The rows of D fall into a few groups, and each row is roughly a mix of its group's hidden directions.
D:
-.09  -.13  -.05  .21  .42  .23  -.35  -.21  .12  .20
.00  -.28  -.16  -.01  -.04  -.09  .08  -.09  .43  -.47
-.03  .13  -.22  .05  .56  -.01  -.36  -.03  .13  -.03
-.10  .24  .27  .16  .29  .02  -.21  -.43  .21  .06
.15  -.08  .24  -.07  .37  .25  -.27  -.29  .10  .27
-.18  .11  .36  -.52  .06  .06  .05  -.25  -.12  .00
.06  -.29  .15  .06  .41  .06  -.32  -.30  .18  -.14
-.41  -.32  -.20  .10  .09  .16  -.03  .11  .41  -.01
-.19  .13  .10  -.07  .09  -.05  .22  -.12  -.51  -.35
.15  -.02  -.20  .13  -.17  .42  .16  .19  -.04  .43
.28  -.22  .06  -.12  -.33  .15  -.38  .11  .02  .31
.45  .27  .05  .29  .27  .08  -.09  .11  .24  -.13
-.45  .10  .21  -.22  .10  .10  .00  -.20  .39  -.16
.34  -.21  -.33  -.10  -.02  -.19  -.35  .16  .17  .19
-.01  .27  -.02  -.33  .19  -.08  .39  -.34  -.01  .19
-.24  .00  .32  -.06  -.01  -.22  .11  -.15  -.53  .07
-.31  -.18  -.41  .30  .12  .10  .19  .02  .15  .24
-.16  .28  -.19  .35  .35  .06  .00  -.34  .15  -.06
.27  -.27  .25  .21  -.08  .42  .01  .18  -.09  -.24
.17  .06  .17  .08  .35  .45  -.04  .03  -.11  -.34
.08  .03  -.06  -.11  -.14  -.13  .04  -.03  -.63  .27
.20  .32  -.19  .10  .23  -.18  .18  -.45  -.13  -.02
.08  -.58  -.01  .24  .04  -.01  -.17  .04  .24  .19
-.32  .44  .07  -.24  -.19  -.21  -.10  -.15  -.11  -.22
-.14  .22  .21  -.26  .41  .10  -.25  -.09  .08  -.31
.16  -.29  -.22  -.07  .13  -.26  -.22  .44  -.08  -.18
-.03  -.39  -.44  .11  .03  -.25  -.09  .25  .00  -.19
.11  .50  -.09  .12  .06  -.09  .05  .31  .35  .12
.37  .15  -.28  -.23  -.42  .07  -.05  .11  .21  .04
.03  -.20  -.44  .03  -.20  .06  .12  .27  -.39  .13
.17  .21  .26  -.06  .32  .15  -.21  .12  .42  .13
.33  .30  .21  -.01  .25  .23  -.20  .22  .29  .06
.09  .39  -.02  -.04  .20  .27  .39  .16  -.18  .22
.04  -.37  -.27  .19  -.10  -.49  -.11  -.10  .02  -.11
-.39  -.15  .33  .03  .36  -.21  .02  -.19  -.05  .19
-.08  -.28  -.20  -.08  .02  -.33  -.08  -.33  -.04  -.42
-.14  .29  .04  -.18  .42  -.29  -.20  -.27  .13  .01
-.08  .06  .04  -.14  -.24  -.51  .28  .01  .30  -.12
.00  .07  .17  -.29  .01  -.23  -.52  .13  -.12  -.24
.01  -.05  -.14  .05  -.29  -.19  .18  -.11  -.57  -.10
.13  .32  .37  -.30  .06  -.25  -.17  .03  -.27  .14
.14  .27  .05  -.07  .42  .17  -.14  .45  -.01  -.05
-.15  .55  -.14  .04  -.24  .03  .01  .16  .18  -.26
.03  .31  -.23  .17  .17  -.34  -.05  .16  .42  -.08
-.07  .56  -.22  .06  .07  -.26  -.08  .18  -.21  -.08
-.34  -.13  .46  -.15  .21  .00  -.08  -.09  -.15  -.30
.04  -.41  .28  -.28  .01  -.01  .21  -.21  -.20  .28
-.49  .25  .33  -.08  .14  -.07  .07  -.11  .11  -.23
.06  -.32  -.17  .39  -.18  .11  .22  .10  .36  .13
-.18  -.12  .31  -.07  .38  -.16  -.14  -.16  -.38  -.14
.04  -.26  .18  .21  .34  .00  -.06  .00  .42  .30
.02  -.55  .23  -.08  .09  -.03  -.12  -.03  .11  .35
.01  .34  .01  -.16  -.05  -.12  -.08  -.10  .52  -.29
-.26  -.07  -.33  .22  -.02  -.01  .32  .19  .40  .02
-.18  .12  .06  -.08  .23  .35  .03  .07  -.54  .01
-.30  .17  -.09  .29  .41  -.25  .10  -.23  -.15  -.09
.05  .51  -.28  -.04  -.24  .00  .12  .06  .32  .11
.18  .09  -.15  -.25  -.06  -.11  .49  .06  -.04  -.38
-.27  -.03  .20  -.30  .07  -.04  .33  -.06  -.44  -.13
-.24  -.22  .23  .17  -.07  .14  .18  .13  .34  .40
-.09  -.31  -.14  -.15  -.16  -.15  .02  -.10  .29  .49
-.25  -.18  -.31  .29  .30  .03  .09  -.16  .21  -.29
-.02  .18  -.14  -.02  -.05  .13  -.22  .28  .56  .14
-.18  -.39  -.14  .09  -.40  -.10  .03  -.03  -.38  .01
.26  .14  -.01  -.39  .07  -.09  -.33  -.09  .36  -.18
.18  .22  -.03  -.02  .17  .06  -.17  .00  .55  -.29
-.38  .03  .29  .06  .16  .36  .11  -.19  -.16  -.27
-.13  -.20  -.05  .07  -.59  .15  -.09  .22  .05  -.18
-.08  -.26  -.23  -.11  -.19  .04  .06  .02  -.54  .23
-.16  .17  .07  .20  -.25  .06  -.49  .25  .25  .03
-.29  -.29  .07  -.15  -.21  -.43  -.14  -.10  -.23  .18
.00  -.06  -.19  -.13  .20  -.36  -.17  -.16  -.13  -.48
-.13  .00  .02  -.48  -.14  -.24  -.03  -.02  -.16  -.42
-.29  .11  .17  -.34  .09  -.11  .24  -.18  -.40  -.13
-.09  -.12  .12  .09  .28  .56  -.03  -.17  .23  .10
-.24  -.17  -.11  -.04  .31  -.04  -.45  .28  .19  .10
.13  .23  .32  -.21  -.16  -.18  .10  .01  -.41  .28
-.04  -.04  -.41  .33  .09  .05  .41  -.01  .00  .26
.12  -.12  -.24  -.37  -.17  -.32  -.17  -.28  -.12  -.23
-.27  .02  -.08  .00  .13  -.18  -.29  .09  -.55  -.04
-.27  -.02  -.19  .21  -.10  -.29  -.47  .22  -.01  -.12
-.15  .56  -.08  -.07  .12  .06  .19  -.05  -.10  -.34
.10  -.34  .05  .37  -.28  .13  .11  .28  -.21  -.18
.04  .09  -.21  .05  .59  .23  -.01  .16  .21  .01
-.16  -.24  .07  -.38  .09  -.14  -.03  -.14  .19  -.46
.14  -.13  .37  -.06  .08  -.46  -.19  -.07  .31  .01
-.03  .33  .15  -.17  -.01  -.14  -.07  -.48  -.25  -.23
-.13  -.05  -.13  -.02  .02  -.33  -.52  .15  .05  -.29
.04  .48  -.37  .19  -.05  -.22  .24  -.12  .07  -.04
.25  -.16  .04  .38  -.19  .26  -.28  .25  .12  -.19
-.03  .36  .32  .08  .18  -.07  -.42  -.02  .18  .20
.24  .12  -.27  .27  -.15  .11  .04  .21  .46  .15
-.33  .14  .27  .04  .06  .24  -.46  .07  -.13  -.19
-.29  -.06  -.08  .15  -.22  -.37  -.38  .07  -.23  -.17
-.10  -.21  .22  -.02  -.46  .11  .18  -.09  -.39  .14
.27  -.06  .24  -.40  .02  -.13  -.16  -.07  -.38  .22
-.08  -.24  .05  -.22  .21  -.33  -.10  -.24  -.25  -.36
.35  .18  -.11  .02  .38  .03  .07  -.42  .13  .14
-.13  -.35  .03  -.19  .31  .24  -.33  -.09  .06  -.28
.03  .21  .08  -.13  -.10  -.21  -.28  .22  -.46  .27
-.22  .11  .48  .03  -.19  .30  .16  .25  .16  -.01
-.09  -.08  -.08  .31  .41  .04  -.23  .18  .38  .12
-.25  -.35  -.24  .26  -.03  -.11  .17  -.18  .14  -.35
.45  -.30  .04  .05  -.16  -.20  .01  .33  -.11  .21
.26  -.17  .02  -.36  -.07  .22  .14  -.03  -.39  -.28
.02  -.39  -.19  .22  .39  .24  -.04  .07  .28  -.05
.19  .05  .03  -.14  .44  .15  .05  -.13  -.31  .36
-.31  .44  .26  .24  .02  -.04  .29  .04  -.08  .14
-.23  .35  -.11  -.09  .11  -.28  .20  -.24  -.33  -.19
.32  -.16  -.20  .40  -.33  -.08  .13  .05  .15  .19
-.17  -.05  .05  .11  -.17  .35  .24  .24  .27  .38
.12  -.21  .05  -.12  -.13  .19  -.01  -.04  -.49  .40
-.26  .32  .12  -.07  .23  -.28  -.13  -.26  .26  -.24
.03  .27  .01  .37  .31  .17  .12  .20  -.17  .33
.51  .12  .10  -.08  .00  .08  -.18  .15  .23  .36
.16  -.19  .26  .16  .05  .13  -.14  -.56  -.03  .14
.23  -.04  -.21  -.27  .25  -.04  -.36  -.12  -.02  -.39
-.11  .24  .11  -.08  -.20  -.10  .42  .13  -.45  -.03
.06  -.44  -.13  .18  -.18  -.16  .12  -.14  -.39  -.21
-.23  .30  -.06  .17  -.15  .13  .34  .18  .29  .28
-.17  -.07  -.13  .00  .51  -.24  -.23  -.18  -.27  -.04
-.03  -.28  -.24  .20  .19  -.21  .06  -.39  .20  -.29
.25  -.37  .06  .05  .22  .05  .36  -.20  -.29  .14
.04  .15  -.05  -.16  -.23  .42  .31  .28  -.26  .11
.04  -.01  -.34  .29  .30  -.18  .00  -.18  .38  -.18
.09  -.29  .12  .08  .43  .33  -.13  -.20  .23  -.08
-.12  -.09  -.02  .10  .38  .24  -.43  -.10  -.21  .23
.23  .16  .20  -.09  -.12  .31  .17  .05  -.18  .47
-.39  .00  -.33  .30  .05  -.03  -.04  .16  -.39  -.03
.51  -.07  -.20  .02  .06  -.08  -.13  .01  -.32  .31
.06  .31  -.17  .30  .35  -.32  -.05  .17  .23  -.02
.01  -.39  .08  -.36  -.42  -.11  .07  -.05  -.17  -.13
.39  -.07  -.04  -.19  .13  .29  .01  .02  -.16  .46
.22  .18  -.34  .14  -.20  .27  .06  .20  -.11  -.38
-.20  -.08  .02  -.12  .49  -.04  -.21  -.18  -.23  -.32
-.15  -.20  -.40  .09  -.04  -.22  -.38  .23  -.07  -.23
.16  .23  -.10  -.22  -.01  -.03  .03  -.17  -.50  -.33
-.07  -.07  -.05  -.16  .45  -.19  .24  -.28  -.32  .11
-.23  -.21  .04  .33  .15  .25  -.23  -.17  .28  .29
.35  .21  -.44  -.08  -.18  -.21  -.07  -.13  .08  -.24
.01  -.03  -.25  .20  -.19  .01  -.11  .37  .45  .20
-.48  .10  -.07  -.25  .07  -.37  -.27  .00  -.05  .05
.24  .22  .39  -.45  .20  -.04  -.08  -.04  .02  -.14
.33  .05  -.09  .03  .17  .04  .49  -.31  .00  .21
-.20  -.34  -.18  -.11  .30  -.29  .17  .02  -.13  .34
-.01  -.12  -.07  -.16  .04  -.46  -.10  -.39  -.16  -.29
-.02  -.60  -.07  .12  .13  .09  -.02  .03  -.10  .34

One row of each group comes first, with its name. Which group is each row after those in?
-.39  -.10  .13  -.20  .22  -.17  -.14  -.01  -.42  -.20 => N
-.32  .54  .11  -.02  .14  -.19  -.09  .07  .23  .00 => Q
.00  .55  -.29  -.22  -.17  .05  -.02  .05  -.03  -.24 => J
-.04  .28  .03  -.10  .02  -.09  -.51  .33  -.23  .10 => B

.03  .20  .16  -.16  .26  .05  .23  -.35  -.37  -.23 => N
.21  -.31  .28  .12  .03  .35  .15  .08  -.30  -.24 => N
-.10  -.33  .16  -.31  -.51  -.09  .15  -.04  .01  .02 => Q
.00  -.22  -.11  -.24  .03  .12  -.32  -.05  -.47  -.28 => Q
.17  .10  .28  -.34  -.34  .20  -.09  .19  -.31  -.09 => J
-.23  .02  -.06  .14  .04  .06  -.10  .04  .43  -.50 => B
-.24  .05  -.19  -.02  .31  -.39  -.11  .00  -.25  -.34 => B
-.50  -.05  .14  .13  .21  -.12  .11  -.18  .10  -.35 => J
.28  .23  .12  -.12  -.03  -.03  -.11  .00  -.53  -.28 => J
.21  -.18  .22  -.40  -.16  -.19  .09  -.23  -.17  -.31 => Q
.23  -.45  -.09  .36  -.14  .00  .26  .11  -.17  .10 => N
.04  .58  -.02  .03  -.14  .02  .09  -.18  -.05  -.35 => N
